The table, row by row:
[-24  56  42  14 -11  14  17  -2 -11  21  22  17 -57 -80  74  15  24  79
   8  74  36  26  41 -53  48  43  11  44 -54 -28 -74  13   0]
[-10  79   3 -11  -7   4  -2  30  27 -10 -38 -22 -74 -72   9 -75  46  49
  73  49  -4  -8 -17  15  -3 -29  10   7 -10   2  10 -54 -13]
[-59  40  36  32   8  23  -5   6 -24  29  47  -3   0 -27  52  58 -43  37
  28 -13   9  -7  67 -35  10  80  28  42 -25 -61 -67  37  10]
[-39 -10  46  32  -2  58 -29 -12 -45  13  41 -23  -3 -11  76  53  -7  49
  32  -6  42   0  41 -62 -11  54  33  49 -24 -38 -40  55   7]
[-27   4  59  21  13  78 -29  40 -13  37  14 -10  13  27 115  91 -19  42
  15 -44  16  16  64 -61 -14  98  66  13 -42 -17 -41  41  -9]
[-30  81 -17  18 -37 -14 -34  42 -23  11 -48 -35  27 -57  26 -66  42  43
 -51  13 -13  27 -38 -40 -50 -31  25   4 -63 -27  -2 -57  30]
[-10  35  26 -19  52  62 -86  31  66 -28 -21  48 -15  12  73   0   4  -4
  53   9 -20 -96  22 -56 -36  36  58 -31  37   8  58   8 -30]
[-26  45  -8  14 -36   7 -54  73  14  40 -15 -19  42 -11  64 -10  -4 -26
 -49 -37 -28 -49 -14 -92 -69  17  28  -8 -50 -48   7  47  30]
[-74 113 -16   3 -38 -24   0  86  24  39 -16 -37  -9 -56  -4 -49  19  16
 -68  17 -16   4 -44 -43 -79 -25   8   9 -50 -37  -8 -50  50]
[ 30   8  27  -5  41   9 -73  30  33 -35 -38  19 -26   2  61 -14  -2  -1
  78   4  -2 -65  16 -40 -16  25  67 -34  34  -4  50   1   1]
[-21  27  34   3  32 -15  -4 -67  20   3  32  19 -45 -95  49  37 -20  48
  61  59  -8 -31  46 -20  66  21  16  26  39 -65 -15  21  23]
[-47  20  -1 -15 -31  30 -35  34 -15  72  -2 -25  52  10  60  13 -31  -4
 -14 -49 -10 -15 -32 -52 -88  65  34   0 -27 -41  21  38  14]
[ -6  -7  26 -19  57  61 -53  22  16 -16  11  33  14   4  63  -4  -7  -6
  31  -1  11 -32  11 -43 -27  26  47 -12  35  -8  44  23 -25]
[-11  76  25   1  -8  19   1   7 -22 -13  -3  15 -27 -19  11 -79  38  42
 -18  69   7 -23  -8   0  -3  16  33   5   9   6  18 -44 -21]
[-57  75  44   5 -37 105  34  93 -30  77   0  19 -12   4  92 -53  50  49
  13  38  31  17  17 -53 -76  39  10  28 -80 -14 -56 -33 -13]
[-43  40  18  13  -5 -10 -20  -1 -10  18  30 -20  40 -66  28  11 -31  38
 -22 -51 -10  15 -15 -59 -30   1   1  22 -25 -81 -15  25  92]
[-44  43  20  10  -7 -22   6 -32  -9  -4   4 -25   7 -54  30  46 -23  13
 -11 -29   0 -11   3 -41   0  21 -17  27 -12 -59 -61  31  44]
[-51  87  -6   5 -40  23  -5  37  -2  66 -28 -24 -12 -64  32 -77  26  29
 -28  34  -3  13 -54  -3 -51   5  -2   2 -51 -41 -38 -80  20]
[ 12   9  30  -7  28  56 -55  25  19 -27  11  29  -7 -11  75 -10   4  -7
  23 -16   7 -21   2 -23 -26  36  69 -30  37  32  35  27  -3]
[-30  -9  46   3 -14  24 -22  29 -15   4  31   5  -9 -27  93  43 -20  42
  36 -23  32  16  76 -65 -21  67  66  16 -63 -38 -43  39  -6]
[-10  52  -6 -16  -8 -63 -52   2  10 -13 -31 -16  19 -34   9 -29 -31 -21
  12  10 -24 -48  53 -33 -36 -23   7 -34  23 -27  70   3  55]
[  12   86   -8  -33   16    9  -27   32   55  -23  -50   -3  -49  -62
    7 -103   27   24   72  105   -4  -61   12   24    4  -40   48    0
   34   38   50  -81   -2]
[-68  92   5  12 -91  18 -32  37 -16  75 -41 -41  -1 -66  50 -86  45  83
 -75  30 -60 -11 -53 -13 -74  -8 -11  29 -95 -33 -28 -52  -5]
[ -7  -6  68  22  30 102   7  20 -40  35  34 -27   5 -23 127  73 -41  54
  26 -29  32  -2  77 -75 -25 126  65   6 -35 -65 -43  74  10]
[-36  33  24  24  10  38 -38  65  18  22 -28 -48  41  12  96  21 -10  -4
 -31 -65 -11 -19 -35 -91 -88  42  54 -18 -41 -66   0  26  16]
[-59  91 -24  -8 -22  10 -33  43 -20  31 -34 -36   4 -30  29 -97  19  12
 -62  -6 -42 -20 -57 -11 -92 -20  -1  36 -47 -30  -3 -51  43]
[  7  14  -4 -31  49  32 -80   7  40  -7 -22  52 -24 -27  52 -16  10  -1
  31  16   1 -55  49 -12 -20   2  51 -20  18 -11  59   7   9]
[   1  112    7  -12   -2   25   15   85   46  -20  -11    6  -62  -79
   29 -124   52   53   71  118   -1  -50    0    5   10  -46   -1   15
   39   39   25  -95   -6]
[-47  13  16  -4  -1  -1 -46  30  -9  32  -9 -20  49  -3  53  14  15   4
 -45 -23 -36  -9   2 -68 -77  35  40   2 -43 -61  17  44  36]
[ -4  40  38  11  32 -13 -24 -37  32 -19  49  20 -43 -72  34  -7   9  46
  59  46  -3 -32  45 -10  38  -1  18  23  55   6  45  12  21]
[-99  97 -20   7 -45 -45 -15  27 -19  33 -35 -29   1 -51  34 -56  18  10
 -56  23 -24   2 -55 -51 -94 -39  -6  10 -57 -46  19 -35  35]
[-62  62  36  -9 -17 102  27  72  -8  51   9   7 -31   9  58 -71  27  54
   5  44   1  -3 -35  -4 -29   1  44  -1 -51   5 -24 -51 -26]
[  -4   89   20   13  -29   14   11   47   45   15  -15   31  -58  -70
   53 -104   48   32   46   86   33  -36  -11   21  -24  -44   39  -28
  -32   16   18  -88   -5]
[ -57  -20   78   25   41   96  -35    8    7   67   34    3   -6   13
  109   96  -27   53   31  -23   18   -4   82 -122  -14  111   52    0
  -53  -54  -49   64  -10]
[-58  59  42  12  17 -47 -40 -33 -23  14  20 -34  11 -45  58  43 -28   3
 -12 -22  -1  17  21 -63  13   3 -13  34  -6 -61 -52  33   8]
[-13  34  41  31 -30 -15  28  16 -56  32  20 -13 -22 -55  24 -19  17  68
  12  56   8  21   3 -17  20  33  25  30 -24 -34 -73 -17   7]
[-18  19  46  -4  29  43 -76  36  28 -33   5  17  -9   5  86  -3 -12 -11
  44  11  20 -24  22 -36 -40  31  97  -5  46   9  57  25   2]
[ -2  -2  46  12  40 -32 -11 -48 -12 -34   6 -19 -37 -88  56  28 -37  33
  88  44  29 -43  35 -59  55  27  41  29  12 -51  13  29  21]
[ -6  50   4  14 -23  -7 -35  47 -12  38 -23 -35  35 -19  77   5  -2   4
 -28 -26 -22   0 -28 -64 -85 -15  21 -33 -26 -36  -6  18  37]
[  6  61 -21   7 -11 -74 -57  15  29 -11 -24 -25  13 -57  20 -45 -12 -26
 -16  11 -68 -45 -55 -40 -60 -48  35 -13  41 -52  54  14  51]
Every row adds up 2 patterns from a hidden set, each pattern the same size and each with its own weight. Each row also carries a little noise. Patterns are numbered 0, 1, 2 and so on, in the order they first appear below.
Rows drawn again from the table, each followed by the numbers of its patterns, largest weight first:
[-74 113 -16   3 -38 -24   0  86  24  39 -16 -37  -9 -56  -4 -49  19  16
 -68  17 -16   4 -44 -43 -79 -25   8   9 -50 -37  -8 -50  50] 0 1
[-58  59  42  12  17 -47 -40 -33 -23  14  20 -34  11 -45  58  43 -28   3
 -12 -22  -1  17  21 -63  13   3 -13  34  -6 -61 -52  33   8] 2 0
[-10  52  -6 -16  -8 -63 -52   2  10 -13 -31 -16  19 -34   9 -29 -31 -21
  12  10 -24 -48  53 -33 -36 -23   7 -34  23 -27  70   3  55] 3 0
[-57  75  44   5 -37 105  34  93 -30  77   0  19 -12   4  92 -53  50  49
  13  38  31  17  17 -53 -76  39  10  28 -80 -14 -56 -33 -13] 1 4
[-47  13  16  -4  -1  -1 -46  30  -9  32  -9 -20  49  -3  53  14  15   4
 -45 -23 -36  -9   2 -68 -77  35  40   2 -43 -61  17  44  36] 0 4
[-13  34  41  31 -30 -15  28  16 -56  32  20 -13 -22 -55  24 -19  17  68
  12  56   8  21   3 -17  20  33  25  30 -24 -34 -73 -17   7] 2 1
[-51  87  -6   5 -40  23  -5  37  -2  66 -28 -24 -12 -64  32 -77  26  29
 -28  34  -3  13 -54  -3 -51   5  -2   2 -51 -41 -38 -80  20] 1 0
[-99  97 -20   7 -45 -45 -15  27 -19  33 -35 -29   1 -51  34 -56  18  10
 -56  23 -24   2 -55 -51 -94 -39  -6  10 -57 -46  19 -35  35] 0 1
[-59  91 -24  -8 -22  10 -33  43 -20  31 -34 -36   4 -30  29 -97  19  12
 -62  -6 -42 -20 -57 -11 -92 -20  -1  36 -47 -30  -3 -51  43] 0 1
[  -4   89   20   13  -29   14   11   47   45   15  -15   31  -58  -70
   53 -104   48   32   46   86   33  -36  -11   21  -24  -44   39  -28
  -32   16   18  -88   -5] 1 3
[-30  -9  46   3 -14  24 -22  29 -15   4  31   5  -9 -27  93  43 -20  42
  36 -23  32  16  76 -65 -21  67  66  16 -63 -38 -43  39  -6] 2 4
[-62  62  36  -9 -17 102  27  72  -8  51   9   7 -31   9  58 -71  27  54
   5  44   1  -3 -35  -4 -29   1  44  -1 -51   5 -24 -51 -26] 1 4
[  7  14  -4 -31  49  32 -80   7  40  -7 -22  52 -24 -27  52 -16  10  -1
  31  16   1 -55  49 -12 -20   2  51 -20  18 -11  59   7   9] 3 4
[-27   4  59  21  13  78 -29  40 -13  37  14 -10  13  27 115  91 -19  42
  15 -44  16  16  64 -61 -14  98  66  13 -42 -17 -41  41  -9] 4 2
[ -4  40  38  11  32 -13 -24 -37  32 -19  49  20 -43 -72  34  -7   9  46
  59  46  -3 -32  45 -10  38  -1  18  23  55   6  45  12  21] 3 2
[-44  43  20  10  -7 -22   6 -32  -9  -4   4 -25   7 -54  30  46 -23  13
 -11 -29   0 -11   3 -41   0  21 -17  27 -12 -59 -61  31  44] 2 0
[   1  112    7  -12   -2   25   15   85   46  -20  -11    6  -62  -79
   29 -124   52   53   71  118   -1  -50    0    5   10  -46   -1   15
   39   39   25  -95   -6] 1 3
[-10  79   3 -11  -7   4  -2  30  27 -10 -38 -22 -74 -72   9 -75  46  49
  73  49  -4  -8 -17  15  -3 -29  10   7 -10   2  10 -54 -13] 1 3
[ 12   9  30  -7  28  56 -55  25  19 -27  11  29  -7 -11  75 -10   4  -7
  23 -16   7 -21   2 -23 -26  36  69 -30  37  32  35  27  -3] 4 3
[-68  92   5  12 -91  18 -32  37 -16  75 -41 -41  -1 -66  50 -86  45  83
 -75  30 -60 -11 -53 -13 -74  -8 -11  29 -95 -33 -28 -52  -5] 1 0
[-24  56  42  14 -11  14  17  -2 -11  21  22  17 -57 -80  74  15  24  79
   8  74  36  26  41 -53  48  43  11  44 -54 -28 -74  13   0] 2 1
[ 30   8  27  -5  41   9 -73  30  33 -35 -38  19 -26   2  61 -14  -2  -1
  78   4  -2 -65  16 -40 -16  25  67 -34  34  -4  50   1   1] 3 4
[-39 -10  46  32  -2  58 -29 -12 -45  13  41 -23  -3 -11  76  53  -7  49
  32  -6  42   0  41 -62 -11  54  33  49 -24 -38 -40  55   7] 2 4
[ -57  -20   78   25   41   96  -35    8    7   67   34    3   -6   13
  109   96  -27   53   31  -23   18   -4   82 -122  -14  111   52    0
  -53  -54  -49   64  -10] 4 2
[-11  76  25   1  -8  19   1   7 -22 -13  -3  15 -27 -19  11 -79  38  42
 -18  69   7 -23  -8   0  -3  16  33   5   9   6  18 -44 -21] 1 3
[-47  20  -1 -15 -31  30 -35  34 -15  72  -2 -25  52  10  60  13 -31  -4
 -14 -49 -10 -15 -32 -52 -88  65  34   0 -27 -41  21  38  14] 4 0
[ -6  50   4  14 -23  -7 -35  47 -12  38 -23 -35  35 -19  77   5  -2   4
 -28 -26 -22   0 -28 -64 -85 -15  21 -33 -26 -36  -6  18  37] 0 4
[-30  81 -17  18 -37 -14 -34  42 -23  11 -48 -35  27 -57  26 -66  42  43
 -51  13 -13  27 -38 -40 -50 -31  25   4 -63 -27  -2 -57  30] 0 1
[ -2  -2  46  12  40 -32 -11 -48 -12 -34   6 -19 -37 -88  56  28 -37  33
  88  44  29 -43  35 -59  55  27  41  29  12 -51  13  29  21] 2 3
[  6  61 -21   7 -11 -74 -57  15  29 -11 -24 -25  13 -57  20 -45 -12 -26
 -16  11 -68 -45 -55 -40 -60 -48  35 -13  41 -52  54  14  51] 0 3
[  12   86   -8  -33   16    9  -27   32   55  -23  -50   -3  -49  -62
    7 -103   27   24   72  105   -4  -61   12   24    4  -40   48    0
   34   38   50  -81   -2] 3 1
[-26  45  -8  14 -36   7 -54  73  14  40 -15 -19  42 -11  64 -10  -4 -26
 -49 -37 -28 -49 -14 -92 -69  17  28  -8 -50 -48   7  47  30] 0 4
[-10  35  26 -19  52  62 -86  31  66 -28 -21  48 -15  12  73   0   4  -4
  53   9 -20 -96  22 -56 -36  36  58 -31  37   8  58   8 -30] 4 3
[-43  40  18  13  -5 -10 -20  -1 -10  18  30 -20  40 -66  28  11 -31  38
 -22 -51 -10  15 -15 -59 -30   1   1  22 -25 -81 -15  25  92] 0 2
[-36  33  24  24  10  38 -38  65  18  22 -28 -48  41  12  96  21 -10  -4
 -31 -65 -11 -19 -35 -91 -88  42  54 -18 -41 -66   0  26  16] 4 0
[ -6  -7  26 -19  57  61 -53  22  16 -16  11  33  14   4  63  -4  -7  -6
  31  -1  11 -32  11 -43 -27  26  47 -12  35  -8  44  23 -25] 4 3
